z_699: [ 5.16  8.40  2.59  8.14 -3.85 -1.68  4.83  2.68  5.79  5.81  4.25 -3.54
 -1.47]
z_901: [-4.55 -2.09 -2.31 -1.00 -2.23  0.62  0.68 -3.85 -4.45 -1.71  0.77  3.93
 -2.09]
z_258: [-5.29  5.75 -2.39  5.15 -0.88  2.35  1.82  2.68 -6.75  5.81 -3.02 -2.53
  5.08]
z_867: [-5.29  5.75 -2.39  5.15 -0.88  2.35  1.82 -2.73 -6.75  5.81  4.25 -3.54
 -1.48]
z_821: [ 0.81  1.48  0.26  0.76  4.33 -1.07  0.53  1.32  1.55  1.93 -3.01 -2.53
  5.08]
z_508: [-5.28 -5.40  3.92 -5.44 -4.39  1.39 -4.63  4.06  6.99 -5.57  2.84 -2.02
 -4.60]
chg z_901: [-4.55 -2.09 -2.30 -1.00 -2.23  0.62  0.68 -3.85 -4.45 -1.71  0.77  3.93
 -2.09]
2, [-2.31]
rest: [ 3.92 -5.44 -4.39]
[ 1.39 -4.63  4.06  6.99 -5.57  2.84 -2.02 -4.60]
loc: [4.33]
z_821, 4
Table of tags by key:
[8.41] -> z_409
[5.75] -> z_527
[-2.02] -> z_869
[8.40] -> z_666
[-4.60] -> z_483
[-2.09] -> z_24
[-5.39] -> z_584
[1.48] -> z_328
[-5.40] -> z_974
key z_508 1: 
z_974
chg z_699: [ 5.16  8.40  2.59  8.15 -3.85 -1.68  4.83  2.68  5.79  5.81  4.25 -3.54
 -1.47]
3, [8.14]
chg z_901: [-4.55 -2.10 -2.31 -1.00 -2.23  0.62  0.68 -3.85 -4.45 -1.71  0.77  3.93
 -2.09]
1, [-2.09]
rest: [ 1.82 -2.73]
[-6.75  5.81  4.25 -3.54 -1.48]

z_167: [ 0.97 -2.04 -2.05 -1.76 -1.39 -1.34  1.60 -1.76 -1.70  0.22  0.36  0.75
  0.37 -1.64]
z_505: [-1.82  3.21  0.70  3.32 -5.26 -4.01 -0.16  3.01 -5.02 -1.23 -0.04 -1.61
  2.90 -5.04]
z_624: [-1.82  3.21  0.70  3.32 -5.26 -4.01 -0.16  3.01 -5.02 -3.47 -0.04 -1.61
  2.90 -5.04]
z_314: [-4.97 -3.53 -5.84 -3.50  1.83  1.75  1.76 -5.22  7.75  6.67 -5.23 -6.99
 -5.18  6.72]
z_189: [-2.97  1.87  0.52  2.11 -2.39  1.70 -1.16 -1.01 -1.36 -3.13 -3.99 -1.08
 -1.33 -0.34]
z_457: [-2.35 -1.91 -2.46 -1.67 -0.52 -2.75 -3.31 -0.94  1.15  0.43 -0.97 -3.68
 -1.06  0.02]
z_596: [-1.20  0.74  0.17  0.94 -1.62  0.41 -0.27 -0.48 -1.39 -2.10 -1.73 -0.24
 -0.23 -0.88]
z_156: [-1.34  3.22  0.15  2.91 -4.00 -0.41 -4.63  0.39 -1.37 -3.43 -5.38 -5.12
 -2.01 -1.07]
z_979: [-1.07 -1.64 -2.41 -1.43 -1.35 -0.90 -0.21 -2.53 -0.45  0.62 -1.56 -1.04
 -1.46 -0.37]
z_275: [-0.93  0.30 -0.47  0.49 -2.06 -1.93 -0.45  0.32 -1.87 -1.45 -0.33 -0.92
  0.63 -1.98]
z_467: [-6.14  3.22  0.15  2.91 -4.00 -0.41 -4.63  0.39 -3.30 -3.91 -2.97  1.22
 -1.65 -1.66]
loc: [-1.33]
z_189, 12
loc: [1.75]
z_314, 5
tags:
[-0.27] -> z_870
[-1.64] -> z_916
[-1.91] -> z_896
[0.30] -> z_408
[0.74] -> z_146
key z_596 1: 
z_146
rest: [-1.76 -1.70  0.22  0.36]
[ 0.75  0.37 -1.64]

z_827: [-3.42  0.30 -1.20  0.29 -2.19 -1.09 -0.88]
z_473: [-1.38  0.88 -0.41 -1.12 -2.65 -1.84 -1.61]
z_855: [-5.46 -0.59 -3.35 -0.16 -6.52 -3.04  1.91]
z_610: [-5.56 -0.63 -3.44 -0.56 -6.82 -3.25  1.92]
z_267: [-3.01  0.20 -1.08  0.13 -1.86 -1.24 -1.11]
z_823: [-6.18 -0.22 -2.54  0.55 -4.97 -1.84  0.83]
z_390: [-5.96 -0.67 -3.29 -0.84 -7.28 -3.15  2.14]
z_283: [-0.78  1.48 -1.08  0.12 -0.05 -1.24 -1.11]
z_836: [-2.44  0.03 -0.98 -0.09 -1.71 -1.13 -0.77]
z_733: [-6.30 -0.06 -2.93  0.22 -5.49 -1.96  0.82]
z_912: [-5.78 -0.44 -2.99 -0.30 -6.33 -2.56  1.52]
Table of tags by key:
[-0.58] -> z_918
[0.03] -> z_181
[-3.15] -> z_379
[-0.68] -> z_435
[-0.84] -> z_86
[-0.59] -> z_501
[-0.67] -> z_757
[0.04] -> z_98
key z_390 1: 
z_757
rest: [ 0.88 -0.41 -1.12]
[-2.65 -1.84 -1.61]
loc: [-0.06]
z_733, 1
asked: [-6.18 -0.22 -2.54  0.55 -4.97 -1.84  0.83]
z_823
asked: [-3.01  0.20 -1.08  0.13 -1.86 -1.24 -1.11]
z_267

z_515: [ 0.71 -6.17  4.71 -1.09 -0.09 -1.25 -6.24  0.87  2.82 -1.52 -2.36 -0.64
  2.09]
z_125: [-2.92  3.34  0.18  1.32  1.44  0.32  3.74  0.95  3.85  1.68  0.85  1.82
 -1.43]
z_487: [ 1.54  3.45 -4.69  0.46 -0.60 -1.37  3.36 -2.00 -4.97 -0.56 -1.84 -0.74
 -5.26]
z_794: [ 1.27 -3.37  0.25  2.67 -4.61  0.25 -7.38 -0.16  1.20 -0.64  2.47 -2.81
 -1.46]
z_969: [ 0.95 -4.88 -3.99  1.81  0.53 -1.22 -5.24  1.21  5.17 -2.07 -0.93  1.02
  1.70]
z_60: [-5.53 -0.85 -1.15 -2.33 -0.06  0.96  0.93 -0.91  5.92  4.70 -0.34 -1.79
  3.58]
z_240: [-3.08  2.25  2.45 -0.93 -2.02  1.60  3.40 -1.73  0.70  1.57  0.45  1.06
  2.45]
z_393: [ 3.24  0.99 -2.17  2.00  0.98 -0.51  3.29 -3.14 -2.20 -2.80 -0.47  1.83
  3.61]
z_691: [ 0.75 -1.87  3.20  0.86  0.40  1.33 -0.36 -2.26  1.68  0.72  2.59 -1.29
  7.60]
z_875: [ 1.91 -1.50  0.77 -2.90  2.93 -0.87 -2.34  2.00 -4.05  1.67 -0.40 -4.36
 -2.77]
z_67: [ 0.76  3.38  2.17  6.53 -3.87  0.44 -0.84  1.53  1.92 -3.18  3.40  4.01
 -5.81]
loc: [4.70]
z_60, 9
loc: [0.98]
z_393, 4
loc: [-2.81]
z_794, 11
chg z_60: [-5.53 -0.85 -1.15 -2.33 -0.06  0.95  0.93 -0.91  5.92  4.70 -0.34 -1.79
  3.58]
5, [0.96]
chg z_487: [ 1.54  3.45 -4.69  0.46 -0.61 -1.37  3.36 -2.00 -4.97 -0.56 -1.84 -0.74
 -5.26]
4, [-0.60]

z_343: [ 4.94  3.27  1.16 -0.90 -2.91 -4.59 -5.92 -6.80 -7.33 -6.85 -6.09 -4.87
  5.91  5.98  0.84  2.93  4.80  6.05  6.96  7.25  6.99  6.21 -2.47]
z_645: [ 1.37  3.58  4.85  5.19  4.09  2.08 -0.35 -2.76 -4.45 -5.05 -4.57 -2.94
 -0.57  1.92  3.98  5.15  4.89  3.66  1.48 -1.06 -3.23 -4.81  1.09]
z_491: [ 6.53  5.39 -0.97 -6.39 -5.55  0.69  6.16  5.78 -0.22 -6.03 -6.09 -0.21
  5.90  5.98  0.48 -5.57 -6.36 -0.89  5.27  6.50  1.29 -5.14  0.22]
z_206: [ 1.28  4.55  5.25  2.74 -1.44 -4.69 -5.29 -2.71  1.55  4.72  5.34  2.61
 -1.52 -4.76 -5.27 -3.22  1.73  4.89  5.04  2.32 -1.85 -4.89 -0.22]
rest: [-4.69 -5.29 -2.71  1.55  4.72]
[ 5.34  2.61 -1.52 -4.76 -5.27 -3.22  1.73  4.89  5.04  2.32 -1.85 -4.89
 -0.22]
tags:
[-4.76] -> z_719
[1.17] -> z_994
[1.16] -> z_834
[5.25] -> z_658
[5.24] -> z_243
key z_206 2: 
z_658
loc: [-3.23]
z_645, 20
rest: [5.90 5.98]
[ 0.48 -5.57 -6.36 -0.89  5.27  6.50  1.29 -5.14  0.22]
asked: [ 6.53  5.39 -0.97 -6.39 -5.55  0.69  6.16  5.78 -0.22 -6.03 -6.09 -0.21
  5.90  5.98  0.48 -5.57 -6.36 -0.89  5.27  6.50  1.29 -5.14  0.22]
z_491

z_256: [-0.45 -8.02 -1.39  0.07  2.40 -3.55]
z_535: [ 0.85  0.19  1.16 -1.66  2.91 -4.55]
z_806: [ 4.14  4.15  1.68  2.55 -3.18  2.80]
z_766: [-1.42  3.72  2.14  4.20 -2.63  2.10]
z_862: [-0.45 -8.01 -1.39 -5.01 -0.69  5.43]
rest: [-0.45 -8.01 -1.39]
[-5.01 -0.69  5.43]
chg z_535: [ 0.85  0.19  1.16 -1.65  2.91 -4.55]
3, [-1.66]
loc: [4.15]
z_806, 1
Table of tags by key:
[2.81] -> z_43
[0.85] -> z_644
[2.80] -> z_770
[-4.55] -> z_377
[-4.56] -> z_443
key z_535 5: 
z_377

z_200: [ 1.42 -1.62 -0.25  2.51  4.72]
z_128: [ 1.70 -2.53 -0.26  6.81 -0.90]
z_227: [-5.34 -0.93 -2.27 -1.12  6.45]
z_664: [ 6.28 -2.50 -2.35  1.90 -3.40]
loc: [-0.26]
z_128, 2
loc: [-5.34]
z_227, 0
chg z_664: [ 6.28 -2.50 -2.35  1.89 -3.40]
3, [1.90]
chg z_128: [ 1.70 -2.53 -0.26  6.82 -0.90]
3, [6.81]

z_927: [ 6.42  6.88  2.35  5.63 -5.85  4.93 -5.84 -3.42 -1.81  6.23 -5.88 -4.32
 -4.25  1.87  6.07 -6.00  6.35  5.55  1.82 -2.26  1.14  1.90  4.05  6.66]
z_16: [-6.63 -6.17 -4.79 -5.61  0.27 -5.56  6.76  6.60  4.63 -4.88 -5.88 -4.31
  4.47 -5.12 -3.56  5.47 -6.82 -6.34 -4.36  3.60 -3.87 -3.51 -4.71  2.17]
z_749: [-6.63 -6.17 -4.79 -5.61  0.27  6.36  6.76  6.60  4.63 -4.88 -5.88 -4.31
  4.47 -5.12 -3.56  5.47 -6.82 -6.34 -4.36  3.60 -3.87 -3.51 -4.71 -5.88]
loc: [6.36]
z_749, 5
loc: [6.35]
z_927, 16
tags:
[5.47] -> z_856
[1.14] -> z_973
[5.48] -> z_287
[-6.01] -> z_289
[-6.00] -> z_828
key z_927 15: 
z_828
chg z_927: [ 6.42  6.88  2.35  5.63 -5.85  4.93 -5.84 -3.42 -1.81  6.23 -5.88 -4.31
 -4.25  1.87  6.07 -6.00  6.35  5.55  1.82 -2.26  1.14  1.90  4.05  6.66]
11, [-4.32]
loc: [-5.84]
z_927, 6
chg z_927: [ 6.42  6.89  2.35  5.63 -5.85  4.93 -5.84 -3.42 -1.81  6.23 -5.88 -4.32
 -4.25  1.87  6.07 -6.00  6.35  5.55  1.82 -2.26  1.14  1.90  4.05  6.66]
1, [6.88]
rest: [ 0.27 -5.56]
[ 6.76  6.60  4.63 -4.88 -5.88 -4.31  4.47 -5.12 -3.56  5.47 -6.82 -6.34
 -4.36  3.60 -3.87 -3.51 -4.71  2.17]

z_714: [-2.57 -2.06  1.21  0.80 -0.91  1.04 -8.43]
z_744: [ 3.95 -0.07  5.06  3.52 -2.47  0.42 -5.03]
z_741: [ 1.44  6.53  3.29 -4.23  4.00  0.40  0.23]
z_382: [-1.17  0.03  4.73  3.24  2.41  3.91 -3.97]
z_817: [-0.82  0.13  2.21  1.03  1.01  2.42 -8.11]
z_580: [ 4.58  3.51  6.11 -0.39  1.24 -0.07 -2.05]
loc: [1.04]
z_714, 5
loc: [0.13]
z_817, 1
loc: [2.41]
z_382, 4
loc: [-2.05]
z_580, 6

z_607: [-1.73 -4.06 -3.66 -2.84 -4.36]
z_604: [3.92 7.48 6.50 4.23 7.58]
z_705: [1.01 4.08 3.56 1.04 3.80]
z_825: [-1.21  2.60  2.44 -1.24  1.98]
z_201: [-0.26  2.35  2.15 -0.42  1.94]
z_423: [ 0.30 -5.09 -4.86 -1.17 -4.92]
z_145: [-2.36  5.60  5.28 -1.75  4.56]
z_444: [ 0.81 -3.57 -3.59 -0.43 -3.41]
tags:
[-1.74] -> z_69
[-1.73] -> z_463
[-4.35] -> z_886
[-0.26] -> z_68
[-4.36] -> z_866
[1.01] -> z_192
[3.92] -> z_410
key z_607 0: 
z_463
chg z_604: [3.92 7.48 6.50 4.23 7.57]
4, [7.58]
loc: [-3.66]
z_607, 2

z_940: [ 4.37 -7.03 -4.39  1.60 -0.67 -5.30  0.35 -1.13 -0.30  0.54  3.08  6.84
  0.81 -1.63 -4.65  1.13 -6.26  3.60  1.41 -5.32 -4.47  2.05  3.37  2.46
 -0.73  6.84]
z_478: [-6.80  2.16  5.24 -1.33 -1.45  1.92  1.72 -3.65  4.04 -3.04  1.32  4.95
  0.91 -4.00 -1.13 -4.47 -6.32 -6.20  1.06 -6.24 -6.69  5.76 -0.39 -1.28
  5.24  6.25]
z_808: [-6.90 -3.19  0.97 -6.56  6.95  3.80 -6.25  1.27 -2.42 -3.42 -0.35  0.96
  5.71  6.61 -6.16  4.58 -1.23 -1.80  0.80  2.31 -2.42  6.82 -6.92 -1.66
  1.40  3.72]
z_51: [ 6.40 -0.08 -0.67 -4.41 -1.59  4.74  0.78  2.57  0.09 -2.59  2.14 -5.96
  1.35 -6.33  4.42  6.57  3.23 -0.86 -4.65 -5.87  0.74 -3.37 -0.39 -1.28
  5.23 -2.81]
rest: [-0.39 -1.28  5.24]
[6.25]
chg z_940: [ 4.37 -7.03 -4.38  1.60 -0.67 -5.30  0.35 -1.13 -0.30  0.54  3.08  6.84
  0.81 -1.63 -4.65  1.13 -6.26  3.60  1.41 -5.32 -4.47  2.05  3.37  2.46
 -0.73  6.84]
2, [-4.39]
loc: [0.78]
z_51, 6

z_300: [-0.98 -3.22  3.33  5.29  7.30  0.68 -0.68]
z_405: [ 4.44  2.39  6.73 -2.60  2.57  7.18 -3.11]
z_165: [-3.17  1.62 -3.09 -2.90  2.40 -2.05  5.60]
z_105: [ 0.87 -1.16  4.12  3.53  5.86  2.32 -2.02]
z_695: [-1.65 -2.30 -0.02  5.07  4.55 -0.94 -0.34]
z_253: [ 4.93  2.41  7.34  0.34  3.60  7.01 -3.11]
z_271: [-0.58  0.59 -1.34  0.28  0.42 -1.29 -0.06]
z_385: [-2.06  0.70 -5.35 -2.78 -6.84 -3.53  3.32]
z_318: [-1.60  1.45 -4.33 -2.90 -6.15 -3.02  2.33]
z_736: [-3.17 -3.22 -5.35  1.16 -6.84 -3.53  5.54]
loc: [2.39]
z_405, 1
loc: [-2.06]
z_385, 0
loc: [6.73]
z_405, 2
chg z_165: [-3.17  1.61 -3.09 -2.90  2.40 -2.05  5.60]
1, [1.62]
key -> tag
[-5.36] -> z_807
[-3.52] -> z_479
[-3.09] -> z_860
[-3.08] -> z_833
[-3.53] -> z_662
[-6.84] -> z_787
[-5.35] -> z_843
key z_736 2: 
z_843
asked: [ 4.44  2.39  6.73 -2.60  2.57  7.18 -3.11]
z_405

z_653: [ 3.06 -3.20  3.34  4.33]
z_514: [ 6.07 -0.13  4.72  1.81]
z_17: [-0.32  2.75 -1.70 -1.99]
z_205: [-0.32  2.75 -1.70 -1.84]
z_907: [-4.96  7.20 -6.96 -6.50]
z_369: [ 3.86 -2.72  3.84  4.71]
loc: [-4.96]
z_907, 0
loc: [4.72]
z_514, 2

z_848: [-1.40 -0.20  0.61 -2.05  0.16 -1.49  0.15 -0.20 -1.33  1.80  0.12  2.17
  0.89 -2.14 -0.36 -3.51  1.16 -0.71 -2.15 -0.88 -0.84  0.32  0.96  1.01
 -0.73  0.11  2.07 -3.36 -0.35 -0.17  2.87  4.04  1.28 -2.07 -1.03  2.66
  2.63  1.10]
z_272: [ 2.10 -1.27  0.13 -0.49 -0.53 -2.95  0.69  1.43 -1.95  2.32  0.63  2.02
 -2.31 -0.17 -0.55 -2.79  1.25  2.01 -2.01 -3.01 -0.39 -1.02  1.41  0.12
  0.84 -2.89  2.42 -1.58  1.54 -0.02  3.66  5.29  0.41 -0.87 -0.13  2.98
  3.77  1.81]
z_329: [ 4.21 -0.85  2.05  1.76 -2.84 -4.21 -0.20  0.61 -1.90 -0.18  1.23  1.47
 -0.12  0.16  1.10  0.37  1.29  1.96 -1.86 -1.17 -1.55  0.08  2.37  0.06
  2.32 -0.37  1.40  1.30  0.20  1.59  2.20  3.49  0.99  0.67 -0.01  2.73
  1.71  1.53]
z_15: [ 4.77 -2.14 -0.19  2.10 -2.21 -1.82 -0.37  2.03 -2.92  1.15  3.13 -0.33
 -2.17  2.53  0.13  1.13  0.74  2.93 -1.92 -3.43 -0.68 -1.78  0.56 -0.19
  1.72 -2.41  0.17  1.81  0.71  0.90  2.16  3.11 -0.15  0.32  1.33  1.60
  0.72  1.50]
z_3: [-3.73  0.30 -3.00 -1.20 -0.60  5.55 -0.47  1.58 -0.32  0.39  1.04 -1.65
 -0.07 -0.34  0.91 -0.37 -0.67 -1.35 -1.38 -1.56  1.37 -2.35 -1.26  2.09
 -0.25  3.58 -1.75  0.76 -0.20 -3.30 -0.07 -0.20 -1.34 -3.58 -0.16 -1.25
 -1.61 -1.27]
z_898: [-2.07 -1.15 -3.77  0.49 -3.25  4.79  0.04  2.59 -2.35 -0.30  2.61 -1.87
 -0.18  0.00  2.22  1.74  1.03 -0.41 -3.22 -4.08  1.36 -3.79 -0.87  3.40
  1.28  4.03 -2.55  3.26  0.84 -3.73  1.32  1.43 -1.86 -4.38  0.18 -0.32
 -2.43 -0.14]
z_492: [-0.03 -0.18  1.80 -1.12 -1.64 -2.85 -0.39 -0.17 -1.98  1.09  0.82  2.55
  1.92 -2.43  0.62 -2.86  1.64 -0.24 -3.13 -0.83 -1.63  0.59  2.09  1.36
  0.56  1.42  2.25 -2.29 -0.83  0.51  3.33  5.05  1.80 -1.89 -1.08  3.65
  2.67  1.49]
z_559: [ 0.09 -0.43 -0.03 -1.88 -1.66 -1.38 -0.02  1.90 -2.36  2.69  1.02  1.47
 -0.13  0.16  1.10 -4.49  1.18  1.05 -3.83 -3.23 -0.59 -1.48  2.18  1.68
  1.19  0.53  2.59 -2.34  0.53 -1.32  4.72  7.04  0.71 -3.29 -1.09  3.75
  4.28  1.41]
z_616: [-1.74  0.50 -1.73 -0.40 -2.01  5.84 -2.24  1.61 -1.34  0.51  3.32 -2.31
  1.06  0.77  1.23  0.35 -1.60 -0.81 -2.34 -1.08  0.11 -2.08 -0.88  1.81
  0.27  5.02 -2.09  1.36 -2.31 -2.11 -0.12 -0.13 -0.58 -3.15  0.66 -0.97
 -2.31 -1.58]
z_432: [-1.24 -1.06 -3.39 -0.73 -0.65  3.42  0.36  2.70 -1.54  1.78  1.36 -0.86
 -2.65  0.62  0.11 -0.96  0.20  0.70 -1.92 -4.01  1.49 -3.37 -0.88  1.50
  0.27  0.02 -0.76  0.55  1.61 -3.03  1.83  2.29 -1.52 -3.13  0.25 -0.04
  0.35  0.10]
chg z_616: [-1.74  0.50 -1.73 -0.40 -2.01  5.84 -2.24  1.61 -1.34  0.51  3.32 -2.31
  1.06  0.76  1.23  0.35 -1.60 -0.81 -2.34 -1.08  0.11 -2.08 -0.88  1.81
  0.27  5.02 -2.09  1.36 -2.31 -2.11 -0.12 -0.13 -0.58 -3.15  0.66 -0.97
 -2.31 -1.58]
13, [0.77]
Table of tags by key:
[1.05] -> z_153
[0.02] -> z_656
[-0.41] -> z_520
[2.29] -> z_892
[-0.24] -> z_783
[2.93] -> z_963
[1.96] -> z_148
[0.70] -> z_774
key z_432 17: 
z_774
chg z_898: [-2.07 -1.15 -3.77  0.49 -3.25  4.79  0.04  2.59 -2.35 -0.30  2.61 -1.88
 -0.18  0.00  2.22  1.74  1.03 -0.41 -3.22 -4.08  1.36 -3.79 -0.87  3.40
  1.28  4.03 -2.55  3.26  0.84 -3.73  1.32  1.43 -1.86 -4.38  0.18 -0.32
 -2.43 -0.14]
11, [-1.87]
asked: [-0.03 -0.18  1.80 -1.12 -1.64 -2.85 -0.39 -0.17 -1.98  1.09  0.82  2.55
  1.92 -2.43  0.62 -2.86  1.64 -0.24 -3.13 -0.83 -1.63  0.59  2.09  1.36
  0.56  1.42  2.25 -2.29 -0.83  0.51  3.33  5.05  1.80 -1.89 -1.08  3.65
  2.67  1.49]
z_492
rest: [ 1.47 -0.12  0.16  1.10]
[ 0.37  1.29  1.96 -1.86 -1.17 -1.55  0.08  2.37  0.06  2.32 -0.37  1.40
  1.30  0.20  1.59  2.20  3.49  0.99  0.67 -0.01  2.73  1.71  1.53]
asked: [ 4.77 -2.14 -0.19  2.10 -2.21 -1.82 -0.37  2.03 -2.92  1.15  3.13 -0.33
 -2.17  2.53  0.13  1.13  0.74  2.93 -1.92 -3.43 -0.68 -1.78  0.56 -0.19
  1.72 -2.41  0.17  1.81  0.71  0.90  2.16  3.11 -0.15  0.32  1.33  1.60
  0.72  1.50]
z_15

